In the rows, zero is written as 128.
One turn moves every row onto another: examples first, then more rows asked
zele: [121  84 143  80 126 118 136 113  84 122 142  86 100 105 123 126 131 135
 129 107 129 132 127 110 117 132]
lezig: [137 138 120 126 102 109 151 142 133 128 108 153 119 150 161 180 146 105
 152 121 154 141 135 116 158 115]
teve: [135 160 152  97 132 134 181 131  89 104 108 127 130 161 117 113 124 131
 126 129  90 156 143 121 115 138]
fum: [ 96  92 147 164 135 110 124 115 150 137 128 135 114 135 115 124 189 122
 138 141 142 131 127 116 112 125]
rud: [147 141 117  96 110 109  96 116 127 123 159 122 150 165 145 144  85 109
 116 115 101 149 144  94 118 136]
suga: [151 130 123 130 106 114 113 133 127 142 158 138 155 151 148 142  85  94
 116 101 105 134 155  97 123 125]
gulo: [130 143 147 130  89  93 150 103 111 105 122 149 128 130 102 110 140 172
 170 149 111 115 153 100 125 124]
dula: [128 153 139 114 139 136 185 150  83 123 113 121 108 171 149 133 129 120
 127 135  90 163 135 107 134 129]
taza: [127  88 147  83 118 105 155 113  94 131 150 102  92 100 139 143 131 117
 138 100 110 122 145 108 123 111]
til: [ 91 107 148 122 131  90 131  89 167  98 140 147 125 127 119 138 179 131
 145 156 107 137 145 110 117 142]
Roz: [137 151 139 104  94 114 120 124 124 108 104 140 150 149 122 150 167 117
 143  98 168 138 146 132 129 129]
Suk: [153 128 118 139 110 106  98 119 120 121 142 117 146 164 136 135  76 125
 136  96 113 137 132 105 122 132]
kire: [109 112 159 116 112 122 129 126 168 144 132 133 106 122 114 147 186  78
 119 160 124 132 132 130 117 116]
Vok: [127 140 148 109  77 163 131 154 113 138 121 106 109 128 119 126 154 117
 108 181 138 145 139 103 146 137]
galu: [109 131 138 153  97 116 145 158  89 153 141 152 134 126 131 118 171 128
 135 149 129 115 160  78 138 121]
kora: [122 141 107  92 134 104 129 121 119 126 118 161 144 170 139 144 157 140
 136 134 172 158 129  98 121 138]
tufi: [135 155 136  78  88 114 139 103 122 124 130 117  82 161 137 140 146 151
 148 182 109 150 137  90 136 112]
dem: [111  82 134  70 137 112 153 123  88 130 158 113 111  98 136 133 128 124
 117 125 116 134 138  92 119 137]
Bagad: [137 135 121  99 113 126 162 128 150 107 106 173 147 133 135 157 122 125
 128 151 157 156 144 116 143 150]
gogu: [102 110 137 115 127  98 127 115 166 115 120 126  90 133 117 158 159 114
 147 185 115 140  97 123 131 132]
guse: [130 157 159 120 120 140 176 156  82 106 108 119 134 148 125 124 135 108
 125 116  89 147 149 126 132 137]
Fefas: [123 159 142 118 141 113 171 148  65 123 115 126 123 174 133 121 143 125
 140 115  92 145 134 108 120 122]
Fakim: [118 130 151 151 109 129  92 145 182 141 160 107 116 126 124 124 146 119
 141 158  90 124 131 117 117 119]
gov: [109 129 143 149 123 113  86 138 170 144 169 117 127 136 123 114 157 132
 146 152  91 122 133 105 104 119]
getal: [126  77 138  96 127 113 165 127  94 126 140 113 101  85 127 137 106 125
 135 121 116 121 126 110 128 130]
balir: [117 128 140 137 120 121 103 135 188 139 165 117 109 134 134 129 135 129
 144 176  81 133 128 106 116 121]
sube: [114 128 142 138 125 115  96 125 183 131 163 124 126 133 116 111 137 145
 146 168  87 129 129 107 102 130]
tediv: [152 127 111 125 114 126 104 141 124 137 143 120 145 156 136 140  67 106
 113 125 119 146 120 102 127 140]

teve moves to dula
gulo moves to tufi
gov moves to sube
And these:
dem moves to getal
kire moves to fum
Suk moves to rud
kora moves to Bagad

One turn moves every row onto another: examples first, then more rows asked
Deg: [105 135 105 107 138 171 159 118 147 130 125  86 125]
fepip: [113 120  90  88  84 141 150 128 158 139 112 145  98]
Gemug: [ 93 116  78 127 159 150 141 136 140 114 112 109 111]
bot: [103 114 151 114 119 111 114  92 135 105 126 140 122]
poriv: [136 132 105 138 153 154 115 123 115 122 125 163  73]
biz: [133 126 111 121 109 159 158  83 115 102 149 157 104]
rim: [ 78  97 139 144 104 109 148  97 133 128 116 140  90]
segof: [109 149  92 115 128 159 113 139 147 149 138 157 124]
rugos: [124 118 127 123 112 163 169  93 114  95 153 156 101]
miked: [103 104 144 139 119 111 149 158 110 104 139 127 116]
soke: [139  85  91 112 135 134 154 127 149 133  94 151 108]
Gozup: [125 116 135 131 122 177 164 143 107 128 152 144 136]
madug: [101 105 152 128 121 104 141 153 109 110 125 136 111]
gefuv: [149  84  95 125 127 123 155 121 140 128  96 147 106]
fode: [154 111 145 117 112 164 149 144 140 150 139 127  70]
faf: [114  88 136  85 110 165 161 122 123 136 154 125 115]
sove: [ 66 115 115 148 109 126 169 108 138 138 126 133  78]
pid: [122 117 130 139  78 123 126 143 137 117 128 106  72]
Rafov: [102 145 137 149 120 131 181 117 163  98 133 134 103]
Raka: [ 81 127 133 168 111 129 127 105 169 135 124 128 104]
kifad: [118 108 150  88 144 119 116 149 133 139 126 124 101]
filod: [ 90  95  91 155 112 168 142 112 156 142 121 106 112]
Pota: [130 115 136 135  75 140 124 135 130 128 122 109  66]
Dugas: [116 149 134 133 166 136 159 145 151 133 114 114 118]
mimo: [122 155 115 147 153 163 152 136 137  95 132 109  90]
dutun: [102 106 105 128 102 158 110  93 134 142 112  98  84]
pel: [112 136 144 175 132 143 175 134 142 142 127 128  82]
Ful: [152  94 136 139 101 161 116 104 149 137 115 108 110]
Vun: [142 130  96 138 139 139 116 111 115 121 120 162  71]
dagi: [ 70 130 101 126 117 154 121 100 134 140 129  96  89]
vate: [160  96 138 145 111 148 118 103 135 133 118 112 122]
Fere: [117 127  87 103  78 141 144 131 167 136 122 134  93]
tos: [118 123 125 141 130 172 151 149 112 128 159 143 140]
Vab: [124 120  85  90 139 168 155 114 145 129 106 112 118]
madi: [106 106 125  91 120 125 162 134 143 146 133 172  82]
voro: [115 118 140 115 125 116 117  87 128 107 129 143 137]
Feluk: [105 123 140 113 122 160 104 121 119 155 158 147  79]
Guf: [132 157 129 127 175 149 142 133 134 123 116 141 111]
vali: [125 128 159 165 127 150 179 115 126 122 136 148  97]
Kuf: [114 151 107 112 134 164 103 137 133 151 131 157 118]

fepip moves to madug
Dugas moves to dagi
And these:
poriv moves to Ful
gefuv moves to voro
Feluk moves to fode
Rafov moves to Gemug
vali moves to Vab
Fere moves to miked

One turn moves every row onto another: examples first, then more rows asked
Tuvu: [ 93 142 129 138 145 135 169 109 152 122 122 107 178 112 154 158 117 104
 118 110 147 117 126 143 130 143 124 165]
futoz: [123 109 139 135 103 134 132 150 114 131 130 153 136  89 161 129 120 155
 164 149 144 110 141 146 124 111 119 114]
megas: [111  99 126 139 155 135 132 109 127 103 153 133 153 133 139 150 119 153
 131 157 145 143 132 128 155 100 148  98]
bosa: [129 168  95 131 139 127 134 111 117 122 115 108 118 147 124 129 152 103
 101 155 174 111 152 142  93 145 101 142]
dekul: [135 133 117 133 143 146 133 123 143 131  97 114 115 104 158 142 151 110
 115  66 168 153 131 147 103 122 140 123]
tisud: [143 141 140 117 150  74 143 148 112 107 140 152 102 135 127 147 130 146
 117 123 131 109 117 124 106  88 121 123]
bam: [141  98 110 125  97 128  88 110 101 125 122 104 130 117 105 130 113 120
 116  94 132 160 155 146 113 127 109 137]
zusuv: [ 81 120 103 128 109 121 134 117 164 118 131 109 127  95 126 151  98 123
 120  79 132 136 142 119 142 138 117 146]
Vit: [115 140 143 136 133 123  98 112 175 100 127 115 138 140 109 123 102 120
 154 110 156  98 158 137 116 118 173 163]
vubeg: [143 122 130  85 120 135 158 101  94 120  94 148 161 164 124 125 121 147
 125 122 150 136 151 139 111 106 137 145]
Vis: [152 120 142  97 124 128 115 111 124 106 131 140 114  97 128 155 174 112
 123  79 112 117 159 133 125 120 102 141]
zopob: [166 127 123 134 140 124 143 149 138 130 133 124 170 154 118 111 160 112
 141 159  99 140 134 110 160 120 125 146]
fizib: [123 148  96 117 135 151 144 119 117 119 101  85 104 137 162 105 130 118
 132 147 133 152 117 138 119 150  86 144]
nimel: [123 150 147 109 114 125 115 107 138 104 166 173 140 132 109 101 141 122
 110 105 125 140 176 136 135 123 119 154]
nef: [142 105 145 109 132 132 123 142 144 114 112  98  95 142 138 113 102 136
  96 129  83 142 108 146 106 118 103 139]
las: [128 135 107 103 131 110 139 148 144 153 120 154  98 119 144 133 112 160
 125 165 134 135 157 138  99 128 155 130]
lopam: [104 155 140 135 141 162 140 106 142  96 145 133 149 129 136 145  97  91
 155  96 153 130 110 119 130 133 156 142]
Nota: [107 118 113 153 149 127 128 128 174 117 110 129 128 128 119 107 129 123
 109 125 126  49 135 147 123 110 112 116]
suv: [124 101 156 115 135 103  96 147 144 123 144 100 151 121 111 109  96 128
 145 147 143 150 106 139 134 151 132 153]
teza: [160 128 145 102 149 137 150  83 149 124 128 129 111  96 127 133 153 136
 121 111 111 135 117  99 131 133 101 106]
sim: [133 120 146 120 138 165 133 165 147 102 116  81 117 159 135 134 162 101
 139 160 136 105 127 147 104  99 114 136]
mose: [112 131 125 128 129 145 135 165 156  98 119 143 110 156 108 120 127  87
 129 121 111  77 113 128 126  99 149 112]
Suf: [171 133 154 145 159 144 126 115 158 102 134 104 119 146 156 132 153 135
 118 153  89 132 127 105 139 132 132 141]
tunel: [146 115 138 107 143 135 104 137 156 134 139 151 173 147 112  96 155 131
 125 120 156 138 159 127 142 151 145 161]
vut: [ 95 131 131 136 112 108 106 147 146 142 127 104 128 156  96  82 130 137
 135 137 132  82 125 134 122 127 111 145]
zataz: [140 157 101 117 139 162 134 115 107 138 108 119 109 163 108 132 152  89
 129 115 160 133 117 122  93 127 140 113]
zuv: [128 136 132 132 106 147 146 116 119 157 144 119 142 135 143 167 104 169
 143 141 121 127 160 120  86 101 126 150]

vut moves to zusuv
tunel moves to Vis
And these:
megas moves to vubeg
bosa moves to Nota
bam moves to nef
zataz moves to mose
futoz moves to zuv
Vit moves to dekul
teza moves to zopob

One turn moves every row onto another: examples first, then more rows asked
fipi: [143 149 109 129  96  95 149 169 119 133 125 128 101 118]
Rogu: [ 94 141 133 147 110 110 131  96  92 120 127 102 145 170]
neb: [131 114 128 140 127  97 145 139 147 172 115 125 138 122]
lidid: [158 115  99 123  87 135 107 115 105  91 150 102 133 147]
degug: [ 96 132  99 123 120  98 161 132 160 103 145 108 108 144]
num: [ 96 152 125 162  92 101 141 122 106 112 147 135 108 126]
zuro: [143 114 125 114 124 151 120 139 156 140  88 104 121 123]
poda: [128  95 146 140 110 128 124 154 108 154  97 142 134 151]
gof: [131 160 126 117 129 113 166 130 148 152 133 102 108 127]
nug: [147 110 148 147  94 103 126 129 174 141 113 120 139 124]
Lebak: [109 102 125 121 119 145  96  90 102 132 117 108 136 147]
Gozak: [153 122  99 129 131 164 129 106 113 123  90 128 129 128]
femu: [109 138 119 138  87 147 117 112 115  77 139 113 142 167]
taruf: [145 125 124 152  78 114  95 141 125 134 116 154 126 120]
Mab: [ 99 143 137 142 102 121 122  94  92 114 141 106 133 172]
Zos: [165 115  99 117  84 136 112 114 106  99 137  92 140 149]
dapi: [141 108 144 141  89 110 123 123 181 136 106 127 144 133]
Reze: [135  99 140 140 106 135 112 156 101 152 106 141 128 150]
zavu: [143 117  89 126 124 158 141  94 118 124  91 122 128 131]
kepa: [163 122 117 130 107 151 122 132  96 137 102 126 161 140]
soro: [112 118 122 105 123 112 156 119  97  85 150  93 146 144]
rudul: [ 99 130 125 159 129 108 142 116 143  74 148 126 125 123]
Duvit: [135 157 133 128 129 118 159 141 144 158 132 109 105 123]
mub: [145 143  88 131  92 140 124 108  99  99 134 142 112 114]
nibu: [126 124 115 104 117  90 169 158 130  91 135 113 116 155]
bog: [117 124 161 133 108 104 156 153 162 109 126  92 145 125]
vin: [135 133 118  99 113  91 164 160 130  96 122 110 133 160]
kab: [ 94 126 127 153 127 110 134 111 142  68 135 127 132 131]

lidid moves to rudul
Rogu moves to vin
femu moves to degug
And these:
kab moves to gof
bog moves to zuro
Gozak moves to Mab
mub moves to num

